In the rows, 128 means zero.
Each named move below is a turn or a mirror, shown by a few rows before and after it. Which moves, in which order, take the first row of each later pair to the second? The first pair is answered.
move mek:
[119 121 141 102  96  92 119 167 136 115 115 183 117 135 149  83 118 106
  98 118 124 135 148] => [118 117 139 103  89  92 116 166 141 116 112 178 118 135 140  79 118 108
  96 117 119 133 144]
[100 117 120 150 115 119 136 144 140 150 120 156 108 108 105 157 146 114
 118 107 159 129 157] => [ 99 116 119 149 113 118 136 144 143 147 119 158 107 112 102 157 144 113
 115 106 158 127 155]
[117 125 123  96 144 141 146 148  95 111 146 168 147 105 135 101 133 138
 159 123 141 150 141] => [130 110 127 112  94 126 143 135 129 102 126 131 156 109  74  95 145 136
 130 112 107 120 122]
move lif:
[101 108 136 150 127 122 124 218 139 172 119 150 111 138 158 100 164 125
 160 131 141 137 165] => [ 98 140 113 157 154 139 133 187 148 197 116 145 111 119 136 162 153 113
 160 135 173 113 134]
[ 87 137 104 130 148 136 134 129 116 156 166 166 159 115  99 162 110  96
 127 136 167  91 112] => [ 90  95 136 118 104 112 120 174 105 122 161 172 158 143 132  76 124 116
 125 129 115 122 152]
[131 134 116  77  85 102 106 193 126 145  96 211 108 111 100  97 109  67
  92 124 132 146 113] => [126 153 104  83 103 114 111 170 129 158  96 212 106 100  85 136 103  61
  92 124 154 135  92]
[114 109 131 151  63  71 165 189 106 116 122 151 108 120  98  75 146  98
 130 128 115 133 131] => [109 148 100 164 105  96 175 146 115 150 125 149 107  92  65 159 131  78
 133 138 164 100  92]
move sez:
[128 144 126 140 148 141 130  95 139 135 127  98 123 125 117 154 121 142
 128 136 147 116 111] => [123 135 131 104 138 130 113 142 115 129 128 164 108 129 150 115 104 119
 126 135 148 146 132]
[154 110 136 145 154 130 136 155 141 105 126  89 116 116  83 110 127 141
 126 131 143 135 168] => [152 125 122 136 169 135 139 153 137 122 124 113 110 106  80 132 111 122
 125 134 169 132 158]
[ 94 133  99  68  86 103 102 150 135 139 136 118 145 126 115 133 116 107
 109 117 109 117 144] => [ 96 130 103  83  88 105 107 130 143 133 139  88 151 128 105 139 124 120
 110 117 100 104 140]
[108 110 146 122 141  78 120  66 154 141 154 108  93 138 129 114 135 141
 120 108 126 160 122] => [104 123 135 114 155  84 122  68 146 152 157 137  84 127 130 131 122 126
 119 111 151 159 115]
Now pairs of rows:
Each pair is two moves apart.
[153 152  88 133  94 129 133 104 190 149 115 139 114  94  16 196 112  85
  73 132 146  83  93] => [133 101 141  83 108 112 114 212 110 102 150 213  98 129 176  61 114 123
 118 136 115 190 196] | mek lif
[142 130 153 136 125 129 112 159 119 142 150 155 135 151 161 104 160 148
 118 100  88 117 152] => [145 155 136 158 142 142 122 114 140 161 147 122 141 135 117 167 160 146
 116 105 109  83 118] | mek sez
[130 130  66 155 193 131 116  77 126 135 145 106  89 111 157 142 155 156
 165 159 114 124 177] => [144 107  69 158 110 105 108  81 165 122 114  93  98 120  86 107 163 133
 116 139  68  99 161] | sez mek
[151 113 124 133  60 105 125 129 147 128  99 111 137 147  72 107 138  86
  91 118 105  94 109] => [128 147 103  99 145 130 124 149  97 155 126 197 116 124 146 147 105  65
 130 136 181 132 124] | sez mek
[136 132 128 146  32 118  72 135 182 150  41 145 131 109  56 111 135 126
  53 135  91  99 103] => [104 170 116 110 167 153  82 163 102 175  94 239 106  88 187 152  99 128
 128 162 182 164 136] | lif mek
[132 134 155 173 156 150 158  73 148 147 164  68 135 142 118 171 153 141
 144 143 135 101 115] => [129 103 185 157 135 135 145 123 122 122 172  86 133 167 170  94 160 161
 149 135 102 143 161] | mek lif
[113 152 121 175 239 149 149  97  69 164 148  68 122 120 179 165 127 159
 157 153 154 118 124] => [117 119 150 179 205 132 142 118  67 136 148  45 125 146 201 100 148 188
 158 147 106 137 154] | sez sez
[137 134 122 156 111 118 147  94 152 132 123  89 136 122  94 129 155 136
 113 129 123  99 107] => [127 154 100 127 129 124 143 113 141 151 123 156 123 106 103 147 125  98
 111 135 161 104  99] | lif sez
[153 147 154  83 131 135  99 110  91 132 154 187  95  75  81 143 146  94
  96 167 181 173  96] => [161 140 164 129 127 140 113  62 118 122 154  95 112  82  48 161 179 132
  97 165 153 140  82] | sez sez
[174 104  90  78 100 108  65 173 151 132  91 153 153 145 178  76 119 139
 147 106  84 191 124] => [163 142  75 108 194 149  91 111 136 152 122 105 154 123 204 164 121 172
 194 122 132 179 111] | sez mek
[130 168 114 148 114 117 110 123 116 139 135  98 147 123 121 189 149 147
 129 140 145 115  90] => [131 141 142 134  93 102 101 164  97 112 144 114 144 146 166 120 154 166
 135 135 110 148 130] | mek lif
[108 104 115 156 111 125 122  94  87 144  98 164 146 132 118 106 174 103
  95 120  85 147 160] => [107 109 117 173 136 138 133  67  89 142 105 126 153 130 118 129 186 124
 110 127  93 137 154] | mek sez
[135 117 171 126 162 148 125  99 110 104 139 111 141 146 182 137 132 150
 146 130 136 139 132] => [146 116 170 140 126 143 125  80 137 101 125  80 150 150 134 140 142 145
 121 121 114 110 112] | lif mek
[107  87 117 140 159 138 136 179  66 146 134 123 157  89 215 144 110 113
 166 118 117 159 138] => [111  78 130 158 148 132 139 164  77 132 135  80 164  96 206 131 126 137
 168 116  92 152 144] | lif sez
[108 133 127 110 117 134 131 130 131 134 108 123 120 118 105 127 113  98
 113 115 136 102 126] => [108 118 148 115 117 128 134 143 121 119 116 105 122 132 137  95 124 123
 126 113 114 117 149] | mek sez
[101 130 133 116 144 125 122 174 104 131 134 142 120 115 129 112 129 134
 112 151 123 156 124] => [ 99 145 121 126 158 134 130 148 116 145 128 132 120 104 107 152 128 132
 113 155 140 139 103] | sez sez
[127 130 154 151 107 151 125 131 119 112 139  99 110 134 171  62 123 147
 169  96 104 154 157] => [117 158 125 120 132 159 123 142 106 140 143 171  95 110 173 100  91 107
 169 103 156 158 144] | sez sez
[104 106 158 149  78 120 170 115 101  86 118  76 154 119 122 108 141 167
 142 149  47 102 182] => [ 85 149 115  92 126 131 160 150  76 135 122 214 126  87 139 158  82  87
 142 154 139 120 170] | lif sez
[ 93 169  82 114 164 144 162 132 124 175 130 120 101  81 105 160 155 107
 160 124 132  79  91] => [ 99 114 126 104  99 111 146 183 119 129 125 114 108 115 128  50 173 129
 150 113  60 110 136] | mek lif
[127 108 131 122 115 110 116 136 146 137 117 145 131 121 103 101 119 130
 120 128 113 125 108] => [125 108 140 140 131 117 123 122 141 126 129 108 136 127 123 102 131 162
 138 132 103 127 117] | mek sez
[149 136 116 131 141 150 146 106 108 117 132  84 119  92 165 121 126 123
 163 102 118 171 119] => [159 133 113 139 101 143 145  97 135 119 113  69 123  93 120 122 129 109
 136  91 105 153 105] | sez mek
[ 96 116 133 140 175 128 134 120  77 138 163 138 108 127 204 116 161 143
 142 165 122 174 155] => [120 107 126 172  99 113 137  73 141 141 125  68 129 126  87 135 180 131
  91 150  81 111 106] | lif mek
[142 125  81 147 176 147 166  89 118  70 119 114 121 116  90 124 150 124
 147 135 122  65  87] => [135 103 105 134 167 135 158 131  89  46 129 137 115 137 149  63 154 139
 159 130  99 105 128] | mek lif
[116 131 134  96 122 105 119 139 109 122 112 144 105 151 120 100  99 117
 100  99 121 121 152] => [112 145 131 106 175 126 131 118  93 127 131 121 106 146 152 128 106 142
 133 110 144 128 158] | sez mek
[108 125 135  66 108 116 104 158 128 106  85 193 109 125 112  86 165  84
 121 115 149 146 135] => [122 119 144 115  93 123 115 102 162  89  80  90 129 135  69 104 199 128
 120 112 111 107 115] | mek sez
[162 154  97 101 135 114 109 116 139 102 112 162 137 141 162 139 137 117
 115 165 164 126 149] => [169 141 114 122 117 110 113 100 150  78 113 117 148 152 156 120 159 148
 114 163 133 117 153] | lif sez
[121 131 104 164 191 152 152 110 146 128 141 105 163 142 126 157 139 137
 187 149 156 119  97] => [136  93 116 150  92 116 136 145 175 109 109 118 171 158  74  90 145 110
 136 129 101 107  96] | sez mek
[133 106 109 117 103 112 114 149 138 132 104 148 133 140  97 114 132 100
 113 115 114 123 119] => [134  97 128 140 121 118 125 131 136 117 118  93 142 151 124 107 155 144
 135 121  95 128 135] | mek sez
[121 159 125  84 161 142 134 123 112 176 106 195 117  89 113 168  86  99
 123 135 177 120 105] => [140 103 156  90  61 103 121 151 134 130  84 156 134 125  90  70 114 116
  90 114  89 123 129] | mek lif
[127 144 129 126 157 127 132  87 140 155 115  96 137 118 125 170 131 127
 142 147 132 105 115] => [127 111 157 111 134 112 125 134 119 126 122 114 138 143 170  95 139 148
 149 141  99 142 155] | lif mek
[143 131 103 146  92 140 138  96 190 140 131  96 134 133  46 152 138 129
 103 110 112 107 105] => [119 123 126 105 144 143 132 167 116 120 168 172 115 149 183  91 125 154
 154 123 132 190 176] | mek lif
[124 140  99 126 121  98 114 163 127 115 132 167 131 118 157 111 139  73
  87 113 153 155 102] => [135 123 110 154  94  95 118 133 152 106 122 102 144 130 121 104 163  98
  76 109 116 132  94] | mek sez
[120 132 136 123 110 122 121 156 122 126 122 133 131 129 151  89 115 120
 122 131 120 121 133] => [127 134 134 148 114 127 131 128 137 123 122  88 137 131 130 109 125 134
 120 132 111 102 122] | sez lif
[118 141 113 142 205 143 168 111 117 132 166 142 123  99 167 188 115 144
 162 132 167 128 136] => [127 129 101 102 133 113 147 160 133 137 132 227 115  97 118 152  89  74
 107 113 157 125 127] | mek sez
[129 127 133 131 147 119 103 160 100 109 110 192 132  99 174 163 143 127
 165 140 153 144 143] => [146 116 131 158  83 104 102 128 153 103  81 138 148 104  87 168 159 122
 123 127 114 100 107] | mek lif
[ 98 135 124 102 124 130  94 168 173 129 155 180  70 179 123 137  86  91
 112 101 186 117 153] => [111 107 155 144  91 122 102 142 193  93 155  83  91 203 109 103 129 150
 114  94 122 105 165] | lif sez
[128 127 114 163 130 130 142  81 156 119 114  50 149 127  91 168 149 154
 118 121 101  91 105] => [126  89 144 127  94 110 121 159 127  88 115 110 141 151 147  67 145 151
 113 111  65 143 162] | sez sez
[109 159 120 111 136 164 126 101 154 145 118 108 125 131 101 162 121 108
 113 156 149 117 129] => [114 153 128 121 124 156 127  92 162 135 118  82 130 134  92 155 134 118
 115 152 132 112 126] | lif sez
[152  73 143 106  98 115 102 111 107 163 148 115 163 133 152  88 157 126
  76 153  94 100 130] => [142 106 122 101 164 138 108  95  87 193 160 141 151 110 170 153 138 116
  97 165 150 100 116] | mek lif
[159 115 134 130 105  92  94 182 106  95 137 145  86 142 132  84  96 147
 127 120 128 141 169] => [152 144 117 161 178 123 115 128  96 119 156 104  88 127 138 159  98 174
 164 133 169 125 151] | sez mek
[123 140 115 137 192 140 132  91 112 145 151 107 122 122 163 149 131 157
 164 149 169 141 132] => [141  96 138 145 104 112 119 106 144 112 127  67 137 151 124  77 158 166
 129 130  94 132 138] | lif mek
[122 132 116 174 129 153 147  82 147 104 115  84 143 123 134  81  81 170
 152 102  95 116 123] => [110 154  89 139 155 160 138 105 125 137 119 170 125 102 146 116  45 119
 153 105 150 129 115] | lif sez
[157  79 111 135  89 130 123 106 157 114  98  73 146 116  44 105 157 103
  73 126  71  67  77] => [147  63 121  92  70 116 107 171 129 101  99 150 128 125  90  42 142  83
  72 124  62 110 114] | sez sez
[132 132 117 142 108 140 137  96 140 149 111 146 130 110 100 150 119 101
 122 121 160 131 141] => [138 119 130 159  97 140 138  88 148 138 111 115 135 118  97 136 132 123
 115 120 137 130 147] | lif sez
[120 160 138 164 129 125 140  51 174 170 136  42 147  98  84 176 166 141
 115 118  67  90  83] => [ 92 152 160 104 186 127 126 147  88 157 176 159 119 113 239 104 135 144
 170 130  92 191 166] | mek sez
[116  89 155 121 110  92  61 145 150 138  54 186 150 103 108  96 142  59
  86  92 105 143 153] => [123  81 180 172 128 101  81  95 163 113  63  71 168 114 110 109 181 129
 111  97  72 124 156] | mek sez
